Look-ups in named tables: a row name and a column name give one cell, copied from the table.

sisute
|  | med | zudevoz | gev | lesevop | safazo | lif | vibute | vok |
|---|---|---|---|---|---|---|---|---|
| ripuzi | 1.65 | -3.16 | 2.59 | -2.54 | -2.35 | 2.81 | -0.77 | -3.94 |
| giz | 0.55 | -1.31 | 3.26 | -4.71 | -1.34 | 2.86 | -0.83 | 0.34 |
| gav | -3.80 | 1.68 | -3.64 | -0.07 | 1.02 | -4.17 | -0.67 | 2.86 |
| mel | 0.30 | -1.03 | 1.99 | 1.76 | 1.65 | 1.61 | 2.46 | -3.40 |
| veb | -3.23 | -0.39 | -5.73 | -0.22 | -2.40 | -5.26 | -3.07 | 0.09 |
| vod | -0.51 | -1.77 | 0.82 | -2.12 | 5.66 | -1.34 | -0.07 | -0.50 |
| nove | -0.61 | 0.24 | 0.67 | 3.57 | -0.98 | 1.28 | 2.90 | -3.20 |
| visi | -2.07 | 1.78 | -0.16 | -2.08 | -5.84 | 1.12 | -0.64 | 2.55 |
| vanon | -1.21 | -2.63 | -4.00 | 2.48 | 1.03 | -4.15 | -1.08 | -4.89 |

vok of nove = -3.20
vibute of visi = -0.64
gev of mel = 1.99
safazo of visi = -5.84
gev of visi = -0.16
lif of ripuzi = 2.81
lif of vod = -1.34
gev of vanon = -4.00
Row with the largest vok: gav

rupobig.tsv
	raru	tesigeb	fuzodu	vaso	dis
vadumu	4.67	1.91	0.41	7.98	7.77
zakopez	7.91	4.66	8.89	4.93	3.25
vam	6.12	4.75	9.17	5.24	8.90
vilal	9.37	9.36	2.27	5.56	2.19
depe	6.24	6.47	6.82	6.68	3.05
tirebi	7.30	5.05	3.17	0.75	2.76
kigi	7.50	5.04	8.11	8.06	1.53
kepub	9.03	7.78	5.33	3.61	6.31
pev	5.61	6.09	7.51	5.86	7.22
pafitup	2.62	0.98	9.69	5.49	7.89
bupi	3.02	6.32	9.24	2.15	9.40

vadumu, fuzodu: 0.41
zakopez, dis: 3.25
kigi, tesigeb: 5.04
zakopez, tesigeb: 4.66
zakopez, vaso: 4.93
pafitup, tesigeb: 0.98
vilal, dis: 2.19
pev, tesigeb: 6.09

zam.csv
,rirukiv,fuguku,tedige,favo
bometek,-524,45,150,-165
lelila,205,-419,-293,144
las,-9,-570,-25,72
buvus,121,-4,-539,101
vunov,510,-10,-52,58
dozofa,-432,315,-17,-172
butez,66,110,475,-161
zug,457,53,-238,81

favo of vunov = 58
favo of zug = 81
rirukiv of vunov = 510
favo of las = 72
rirukiv of bometek = -524
tedige of buvus = -539
rirukiv of butez = 66
favo of lelila = 144
fuguku of bometek = 45
rirukiv of dozofa = -432
rirukiv of lelila = 205
rirukiv of buvus = 121
tedige of lelila = -293
fuguku of butez = 110
fuguku of las = -570
favo of bometek = -165
fuguku of zug = 53
fuguku of vunov = -10
Row with the largest tedige: butez

pap:
         raz  vafi  gik  bagim  kodub  dadogo  dov  zekepe
kos      230   177  133    109    236      56  164     203
muvinin  222   142  145    105    245     148   92     106
zetogug  253   156  107     84    223      65  150     140
sab       36   132  143    183     26     139  168     202

gik of sab is 143
dadogo of kos is 56
kodub of sab is 26
gik of kos is 133
vafi of zetogug is 156
raz of muvinin is 222
dadogo of muvinin is 148
kodub of zetogug is 223
vafi of muvinin is 142
dov of zetogug is 150
kodub of kos is 236
kodub of muvinin is 245
dov of sab is 168
vafi of kos is 177
dadogo of zetogug is 65
dov of kos is 164
zekepe of zetogug is 140
raz of zetogug is 253
bagim of muvinin is 105
zekepe of muvinin is 106

moduzuk:
cols = ziroz, zagebog, muz, gomu, sidatiz, pevufi, sumezo, tid, lomem, geb
bavare: [13, 46, 174, 207, 198, 208, 6, 27, 94, 140]
dop: [160, 97, 98, 134, 65, 110, 112, 111, 138, 54]
ped: [32, 174, 81, 244, 58, 178, 55, 93, 131, 205]
moval: [198, 133, 213, 88, 156, 104, 245, 177, 125, 45]
nef: [158, 109, 153, 62, 188, 107, 139, 185, 157, 83]
puni: [152, 110, 108, 94, 47, 58, 129, 120, 175, 108]
mek: [182, 153, 121, 22, 200, 60, 156, 137, 183, 64]
gesavo: [207, 200, 106, 154, 61, 139, 190, 213, 177, 130]
goritel: [156, 171, 182, 86, 132, 69, 162, 159, 127, 110]
denufe: [234, 236, 110, 26, 67, 134, 234, 201, 122, 167]
gol: [53, 187, 129, 119, 123, 181, 132, 110, 78, 228]
donori: [153, 158, 183, 179, 121, 136, 194, 119, 140, 138]

What is the zagebog of nef in moduzuk? 109
What is the gomu of gesavo in moduzuk? 154
What is the ziroz of mek in moduzuk? 182
What is the ziroz of ped in moduzuk? 32
What is the pevufi of gol in moduzuk? 181
What is the sidatiz of denufe in moduzuk? 67
What is the muz of nef in moduzuk? 153
What is the lomem of puni in moduzuk? 175
What is the tid of moval in moduzuk? 177
What is the tid of donori in moduzuk? 119
What is the ziroz of gol in moduzuk? 53
What is the lomem of dop in moduzuk? 138
What is the muz of denufe in moduzuk? 110
What is the muz of moval in moduzuk? 213
What is the sidatiz of donori in moduzuk? 121

